The rows fall into hidden groups. There are 4 groups. Groups can overlap: rows of different groups may look alike.
The rows in order, each followed by its group:
[0.61 2.58 1.05 0.34 0.24 0.65 0.52 0.69 1.24 1.49 0.68 0.83] quill
[1.05 0.44 0.57 1.36 0.95 0.52 0.54 0.7  0.61 0.72 3.61 0.84] brick
[0.61 0.66 0.93 0.92 0.61 0.85 2.45 1.21 0.82 0.92 0.73 0.47] bean
[1.16 0.49 0.54 1.18 1.24 0.74 0.86 0.61 0.52 0.71 0.89 0.81] brick
[1.44 0.79 1.07 1.11 0.92 0.99 1.   0.53 0.45 0.82 1.66 0.66] brick
[1.32 0.55 0.62 1.13 1.09 0.82 0.98 1.04 0.51 0.56 0.94 0.92] brick
[0.63 0.61 1.55 0.92 2.87 1.   0.71 0.88 1.13 0.65 0.33 0.69] bean
[0.69 2.16 1.5  0.45 0.26 0.44 1.17 0.99 1.2  0.85 0.48 0.64] quill
[0.56 0.68 1.25 1.54 1.   0.68 0.62 0.76 0.85 0.66 0.46 0.55] bean
[0.43 1.62 0.66 0.24 0.59 1.48 0.94 0.64 0.98 0.66 0.58 1.91] nail
[1.18 0.66 0.62 1.22 0.92 0.65 0.62 0.59 0.57 0.7  1.89 0.86] brick
[1.01 0.41 0.58 0.91 0.92 0.49 0.78 0.73 0.66 1.   1.91 0.91] brick
[0.69 0.59 0.53 0.89 2.78 0.82 1.86 1.51 1.37 0.69 0.33 0.64] bean
[0.7  2.03 1.2  0.54 0.29 0.53 0.67 1.35 1.29 1.65 0.95 0.72] quill
[0.48 1.74 0.77 1.21 0.79 2.41 1.14 1.13 1.12 0.68 0.78 1.3 ] nail
[1.24 0.59 0.65 1.07 0.98 0.9  0.4  1.19 0.86 0.68 1.12 0.82] brick
[0.64 1.79 2.07 0.55 0.26 0.69 0.84 0.64 0.78 1.32 1.1  0.52] quill
[1.35 1.05 0.51 0.75 1.95 1.3  0.74 0.65 0.53 0.76 0.98 0.86] brick
[1.3  0.77 1.25 1.12 0.9  0.65 0.65 0.5  0.61 0.77 0.92 0.85] brick
[0.4  1.01 1.62 0.24 0.66 1.48 1.3  0.64 1.1  0.69 0.46 1.45] nail
[1.17 0.47 0.64 1.21 1.04 0.54 0.49 0.64 0.84 0.87 0.89 0.76] brick
[0.37 1.94 0.79 0.24 0.94 3.18 0.99 0.95 0.93 0.71 0.55 1.41] nail
[1.04 0.61 0.54 0.99 0.86 0.6  0.36 0.48 0.83 1.05 1.1  1.  ] brick
[0.9  0.35 0.5  1.24 1.21 0.56 0.6  1.37 0.88 0.65 0.71 0.75] brick
[0.78 1.01 1.02 0.66 0.28 0.56 1.38 0.93 1.09 1.24 0.89 0.79] quill
[0.84 0.42 0.56 1.35 1.12 0.64 0.48 0.87 0.74 1.03 0.7  0.68] bean
[1.14 0.44 0.59 1.76 1.1  1.03 1.5  0.99 0.59 0.52 0.37 0.63] bean
